In the rows, 128 means zero.
These are runs of 6 systems, one row a step. Runs of the same system follow the same rule from any start.
z_15, run 1 (9 x 22):
[[168 114 101  99 112 148 125  83 194 133 122 137 137 104 135 152  83 142
  105 116 119 101]
 [ 86 110 125 129 129 136 157 180  99 150 132  58 107 148 134 153 153  94
  139 118 114 137]
 [155 172 177 139 135  84  90 111 125 116 148 172 103 119 125 112 121 130
  101 185 127 135]
 [136 125  83 103 127 173 163 125 143 162 111 143 183 121 164 170  86 142
  129  84 135 142]
 [109 129 144 147 123 122 142 163  88 107 134  77 105 149  94  80 194 141
  152 142 116 159]
 [166 164 140 127 146 104  69 102 176 122 112 177 143 125 123 131  84 133
  130 151 128  67]
 [ 81  81  84 123 136 153 179 126 101 129 128 107 167 130 142 180 125 102
  142  86 155 158]
 [141 145 164 127  90 101  97 133 110  88 142 101  80  92 113  54 178 143
  117 159 103 140]
 [151 138 124 102 169 152 121 128 205 176 113 170 166 139 151 169  91 120
  114 128 120  63]]
z_15, run 2:
[[108 103 149 151 191 108 125 122 129 119 113 162 131 185 109 149 123 103
  124 145 152 111]
 [132 116  89 155  84 130 117  83  96 107 140 132 108  79 142 128  96 134
  129 103 155 157]
 [119 128 149  70 104 138 134 191 143 151 122 137 129 111 134  88 173 115
  133 101 113  97]
 [137  98 140 173 202 139 130 100 160 131 121 146 112 175 120 126 134 136
   88 166 129 121]
 [139 136  82 147  63 125 128 109 113 137 141 104  91 109 114 165  66 128
  156  93 150 141]
 [ 96 140 179  83 126 106 116 206  86 131 111 156 132 129 151  92 163  96
  129 114 120 119]
 [157 112 119 176 190 158 133  69 167 136 137 185 142 131 135 107 139 163
   88 160 145 138]
 [138 114  74 117  57 145 156 133 134 136 120  67  98 136  88 147  92 145
  171  71 130 130]
 [ 88 144 194 125 160  83  78 198  85 117 107 141 108 149 141  96 161  79
  132 150 121  88]]
z_574, run 3, 9 rows:
[[155 152 120  87 100 136 136 120 140 116 123 102 165 104 132 125 127 161
  131 129  99 148]
 [134 149 145 124 167 142 138 154 150 149 128  97 148 147 132 125 164 135
  124 160  96 121]
 [135 169 134 144 137  97 113 105 136 113 143 119 149 138  91 150 124 132
  162 165 133 123]
 [119 143 112  91 105 125 134 134 113 109 121  81 172 106 137 152 128 123
  148 118 106 142]
 [130 140 152 110 156 137 143 130 143 133 149 134 161 116 142 117 179 133
  105 166 110 141]
 [160 149 113 140 133 129 124  91 173 124 134 107 139 138  96 143 115 156
  144 154 117 115]
 [110 150 135 103 112 112 137 163 112 130 131  66 136 138 125 163 130 107
  149 134 104 132]
 [128 162 155 112 152 112 113 120 122 121 144 156 177 100 154 134 147 120
  117 166 123 140]
 [160 138  90 131 125 158 150  96 162 132 130 110 163 124 112 133 123 173
  143 123 122 141]]
z_976, run 4 (9 x 22):
[[170 126 170 103 159 132 108 145 151 111  85 119 105 162 146  79 129 166
   69 158  69 132]
 [115 168  87 205 143 148 115 150 120 178 134 101 127 143 120 148 122 126
  193 115 153  99]
 [126 129 168  67  97  78 163 133  89  94 131 147 133 157 100 157 109 122
  117 136 130 191]
 [123 135 113 140 156 145  71 129 120  97  88 126 175  88 173  72 152 141
  142 115 115  89]
 [127 109 113 133 114 136 184  99 177 149 176 140 126 141  58 148 157 131
  151 131 163 127]
 [122  96 143 110 137 106 102 128 112  86  96  70  97 143 154 143  99 105
   83 141  82 128]
 [108 169 119 152 137 134 105 141 123 178 155 171 154  83 165 149 130  94
  151 126 160  98]
 [178 124 133  88 110 140 173 104 154 124 128 149 135 143 106 124 117 178
   92 135 116 182]
 [112 126 118 148 136 148  99 178 119 135 100  56 104 130 147  94 154 122
  147 114  96  91]]
z_352, run 5 (9 x 22):
[[137 102 108  95 138 128 155  80 162 123 126 150 166 139 131 201  74 116
  105 125 139 133]
 [122 117 119 148 110 146 141 124  98 137 157  68  89  85 169 124 154 125
   88 143 104 172]
 [149 173 157  83 122 129 109 173 173 177 133 163 140 111 139 122 133 119
  129 134 114  74]
 [146 153 129 165 170 114 137 112 111 126 116 120 135 191 116 170  81 151
  124 162 126 172]
 [115 145 129 138  66 113 117 154  76 117 147 104  92  88 116  77 167 128
  160 111 137 148]
 [124 131 136  80 169 132 115 152 156 118  79 168 204 149 135 123 129 125
  146 108 122  76]
 [125 101 103 197 160 132 156  67 127 110 154 106 118 153  93 149 138 141
  127 159 150 166]
 [123 114 126  68  40 117 122 149 129 117 137  97  91  74 122 105 138 106
  135  91 116 105]
 [112 132 138 123 213 137 108 140 142 144  98 152 192 146 185 171 109 100
  106 146 117  93]]
z_679, run 6, 9 rows:
[[111 104 182 104 168  97  85 166 139 104  94 130 105 160 127  99 150  90
  106 148 102  66]
 [116  93  85 172 148 126 141  57 133 117 139 169 147 136 108 184  81 114
  141 114 187 131]
 [126 111 114  99  46 148 166 157  89 136 142  80  86  88 140  94 154 143
  117  89 114 184]
 [136 121 183  99 182 121  86 147 182 134 113 180 126 128 149  89 160 106
   81 161 106  54]
 [141 125  85 190 147 137 171  79 149 156 147 153 127 181  75 193  73 146
  156 127 182 151]
 [115 135 129 128  48 125 114 190  49 128 124  61  54  90 161  82 138 126
  131  92 103 167]
 [125 117 180  91 204 117  84 129 156 111  95 234 180 125 170  94 143 106
   78 150 131  72]
 [153 106  63 189 133 160 202  62 161 133 148 119 136 182  45 159 112 186
  167 117 173 179]
 [111 140 150  97  31 103  88 215  79 128 122  49  34  90 138  75 146  95
  147  93  91 103]]
z_679, run 7, 9 rows:
[[139  96 106 117  88 134 164 121 106 120 107 126  94 157 111 142  76 149
  120  86 140 174]
 [ 99  88 140 138 140 144 108 161 117 128 120 124  95 102 158  67 184 106
  106 114 124  98]
 [146 110 145 119 137 108 137  88 164 121 138 214 128 148  87 138 107 130
  112 138 167 119]
 [132  93  87 156 103 168 160 145 118 154 116  77  73 148 126 124 112 149
  126  87 126 152]
 [102 126 176 125 127  99  91 165 105 131 138 173  91 102 147  81 164  86
  111 135 141  99]
 [160  99 114 134 161 140 149  80 155 122 104 191 141 166 120 147  75 157
   95 121 151 147]
 [114 112  97 168  91 161 152 161 107 152 139  82  78 124 106  84 169 145
  160  90 138 142]
 [124 125 194  83 129  76  84 156 125 109 111 185  98 134 132 103 122  90
   97 142 125  90]
 [130  76  78 175 181 169 161  77 145 134 111 154 146 161 132 161  88 145
  115 106 162 142]]
z_976, run 8 (9 x 22):
[[142 152 184 155 183 104 107 128 124 123 142 114 104 148 141 117 153 130
   78 212  93 145]
 [155 184  81 143  98 132 103 123 138 156 118 112 147 122 129 174  55 142
  182 100 136 103]
 [102 114 157  60 130 131 192 176  97 128 128 127 171 146 134 133 174 120
  114 121 115 186]
 [151 174 146 169 157 110  58 106 149 100 125 124 130 107 120  71 160 151
  145 178 111  82]
 [124 109  79 115 116 140 177 108 162 142 128 105 157 166  83 205  85 124
  170  97 151 121]
 [ 94 118 172  95 138 101 125 150  70  90 133  90 130 103 177 124 170  92
   82 163  90 170]
 [164 186 118 142 131 130  72 103 189 153 140 183 156  86 126 116 116 140
  160 141 143  55]
 [137  82  98 100 133 170 219 121 151 142 121  80 145 177 109 172 122 156
  108 113 111 187]
 [103 169 176 140 123  89  66 179  81 118 139  69  84  98 159  98 169  86
  126 170  90 107]]
z_352, run 9, 9 rows:
[[149 101 125  83 116 152 159 139 179 145 123 106 116 138 116 127 134 140
  106 117 101 117]
 [118 135 146 160 159 108  95 135 131 138 131 105  94 143 142 155 112  93
  113 158 118  96]
 [138 161 134 125  91 106 124 118 101 136 149 176 127 100 134 143  96 126
  130 126 157 158]
 [137 133 117 116 137 162 140 159 110 132  97 113 154 132 158  98 136 165
  121 108 104 159]
 [124 128 141 157 161 131 126 139 158 144 138 133 115 154  91 102 173 128
  145 149 135  91]
 [138 119 125 115  98  92 116 102 129  94 117 131 110 145  91 151  79 122
  141 120 141 121]
 [ 93 111 111 136 130 138 120 139  77 118 117 115 141  96 179 128 132 105
  124 103 134 144]
 [141 125 136 112 147 152 147 119 171 147 145 176 155 110 128 104 167 142
  111 140 134 122]
 [156 120 112 136 125 138 138 117 159 133 118  83  96 163 104 148  95 149
  123 131 107 126]]
z_574, run 10 (9 x 22):
[[135 105 156 123 143 119 135 112 187 141 159 125  88 137 101 138 153 105
   92 170 118  94]
 [139 145 116 130 117 107 120 107 137 141 134 111 119 136 131 205  56 105
  127 137 129 121]
 [123 162 134 105  92 131 149 162  85 162 148 127 134  95 168 144 122 121
  119 119 127 177]
 [169 161 145 119 144 144 117 133 149 139 113 175 148 124 142  79 138 174
  110 140 115 134]
 [136 139 102 170 153 146 128 140 141 138 104  90 127 176  97 122 125 155
  169 121 125 112]
 [ 91 137 151 120 116  85 108 151  84  93 133 110 129 128 107 125 153  92
  161 135 135 123]
 [120 108 116 105 149 137 119  93 138 100 118 155 191  90 160 133 132 122
  116 124 132 121]
 [140  97 106 138 123 163 180 107 158 143 151 102 110 133 104 124 155 152
  112 129 127 153]
 [138 142 163 114 114  95  98 147 147 127 132 102  78 139 114 131 119 106
  117 155 101  92]]
z_543, run 11:
[[142 108  91 140 102 134 121 124 184 147 107 146  97 166  65 140  79 129
  182  75 166  55]
 [ 71  81 144 111 151 112 134 153  47  94 101  93 128 136 189 159 119  75
   88 121 112 169]
 [157 179 145 128 101 109  96  80 163 142 190 199 133  47 134 120 138 127
  113 170 150 114]
 [170  91  79 115 118 194 167 144 158 151  68 119 121 175 125 109  85 193
  124  59 115 141]
 [ 80 118 182 174 163  98 107 175  76 133 150  94  57 142 142 108 184  75
  101 176 116 130]
 [159 174 128 110 111  77  78  82 156 101 118 208 166 124  96 156  54 130
  167 129 163  83]
 [114  78  81 131 139 193 183 132  75 120  97 113 165 117 181 101 146 168
  102  77 127 211]
 [128 142 186 120  98 102 111 158 166 156 186 140  51 100  89  76 205  98
  117 170 125  84]
 [143 105  98 124 175 130 100 110 170 113  52 152 162 192 121 172  34 131
  146  93 133  60]]
z_543, run 12:
[[112 156 150 123 135 107 115 174  76 124 107 123 136 148 145 129 120 117
  139 130 118 147]
 [139 145 143 130 149 115 124  96 138 111 141 176 164 117 114 115 149 143
  127 157 144 141]
 [131 104  90 136 107 160 142 127 139 124 111 112 129 124 106  96 141 156
  156  85 136 122]
 [ 93 110 158 106 138 114 131 173 122 134 131 115 113 140 132 135 157  81
  121 132 119 103]
 [138 126 121 130 143 110 108  75 156 108 135 152 150 117 126 164  96 114
  120 147 142 107]
 [132 121  87 133  94 162 151 130 102 143 127  99 124 103 152 129 113 148
  130  91 128 167]
 [136 150 178 100 129 116 127 172 143 152 141 129 101 134 131 110 158 118
  102 158 102 120]
 [149 131 113 169 172 127 104  91 156 117 106 146 144 163 113 143  89 145
  140 139 139 102]
 [100 124 108 145  96 126 144 145  60 116 131 100 118 117 133 128 133 125
  152  99 145 180]]

Which system made each of these runs?
run 13:
[[159  64  99 153 175 155  93  92 148  97  51 123 100 164 166 119  52 153
   76 104 105 104]
 [ 83 142 103 178  80 131 139 160 101 189 190 110  81  90 110 146 159  81
  184 102 178 111]]
 -> z_15
run 14:
[[136 154 136  74 172 131 147 150 163 156 107 118 199 172 146 211  85 115
  126 141  98 112]
 [107 153 120 178 140 109 141 105  54  92 149  66 146 124 132 146 147 138
  140 168 125 211]]
 -> z_15
run 15:
[[150 146 167  68 124 138 174 175 130 138 115 177 159 155 110  73 176 177
  116 126 116 173]
 [143 114 125 178 179 121  88 112 171 102  94  91  99 188  78 107 125 141
  149 151 114  65]]
 -> z_679
run 16, 2 rows:
[[164 130  67 110 114 161 104  90 146 120  81 124 175  96 181 158  42 158
  125  81 115 116]
 [ 86 136 142 118 145 151 187 185 114 162 166 102 162 128 117 110 238 119
  150 139 128 156]]
 -> z_679
run 17, 2 rows:
[[111 133 133  96  76 157 182 184 126 193 175 160 114  93 123  98 193 121
  139  95 152 147]
 [177 121 165 123 172 112  91 107 152  87  72 166 111 180 123  92  90 165
   79 157 100 120]]
 -> z_574
run 18 (2 x 22):
[[ 97 130 121 193 194 136 118 140 113 152 123 168 146 157 133 136 136 109
  151 127 171 108]
 [151 130 119 124  73 106 144  83  96  91 144 132 111 111 105 131  98 155
  121 128 142 194]]
 -> z_976
run 19:
[[109 165 170 179 162 115 152 195  86 184 157  76  72 189 124 152 154 111
  118 181 112 171]
 [150 214 138 117  95  72  46 104 118  96 126 186 170  76 126 124  85 128
  179 139 147  91]]
 -> z_574
run 20, 2 rows:
[[133 146 126  73 111 120 106 118 121  75 107 141 204  81 141  94 149 145
  146 120 115 129]
 [118 117  87 152 178 171 165 117 165 149 130  86 180 150 117 158 155 139
  155 131 124 120]]
 -> z_352
run 21, 2 rows:
[[ 97  99 139 147 141 136 133 150  73 121 132 109 104 114 168 103 165 112
   93 130 124 168]
 [151 124 128 131 127 132 102  96 181 136 138 194 122 103 111  99 131 133
  127 125 154  74]]
 -> z_574
run 22, 2 rows:
[[136 147 177 130 133 134 161 174 155 223 189 133  59 136 145 159 147  97
   68 177 114 135]
 [187 200 137 149 143 126  87 153 118 163  84 139 113 167 166 141  38 170
  113 137 100 140]]
 -> z_976
run 23:
[[ 90 126 142 120 139 120 122 147 122 124 154  87 143  95 142 131 187  86
  133 150 114 110]
 [158 126 147 101 135 113 131  84 167 115 146 137 131 120 124 153 115 133
   83 173 109 135]]
 -> z_15
run 24, 2 rows:
[[142 137 142 114 118 111 182 115 156 156 171 142 120 163  80 185 115 125
  122 156 144 160]
 [145 140 107 134 124 131  86 116 119  85  94  52 133 110 150 110 115 151
  133 133  81 121]]
 -> z_543
run 25, 2 rows:
[[104 142 150 109 133 142 104 207 104 174 108 138 120 109 196 112 137  94
  117 104 114  96]
 [164 153 150 162 186 124 135  96 152 142 133 210 147 166 110 123 119 164
  108 171 152 146]]
 -> z_352
run 26 (2 x 22):
[[166  96 111 101 110 132 133 107 224 138 115 119  93 169  69 155  81 132
  132 114 122  56]
 [ 84 131 150 146 142  99 133 171  59 149 135  78  90 155 167 200  96  66
  105 146 119 160]]
 -> z_574
run 27 (2 x 22):
[[137 139 112 119 106 128  91 126 160 128 123  87 122  98 136 133 115 116
  144 124 106  73]
 [105 140 141 107 148 120 154 146 122 156 145 142 163 133 143 182 127  93
  124 142 137 138]]
 -> z_679
run 28 (2 x 22):
[[128  97  90 136 173 167 154  95 206 146 133 141 181 141 100 149 151 135
  151 121 146  80]
 [107  84 118 134  94  93 123 111  96  68 119  47  76 146  90 143 113 105
  138 121 120 138]]
 -> z_15
run 29 (2 x 22):
[[133 134 144 152 119 109  72  87 147 112 157 220 115  62 120  62 164 120
  130 141 171  80]
 [126  30  86  79 125 182 184 115 185 140 100 139 132 140 131 145 111 125
   97  62 134 108]]
 -> z_15
run 30, 2 rows:
[[111 138 129 108 172 112  99 129 107  76  78 139 211 141 139 128 125 126
  157 122 125 113]
 [114 108  97 116 125 129 156  90 131  77 130  82 180 125  88 141 156 137
  164 128 131 145]]
 -> z_679
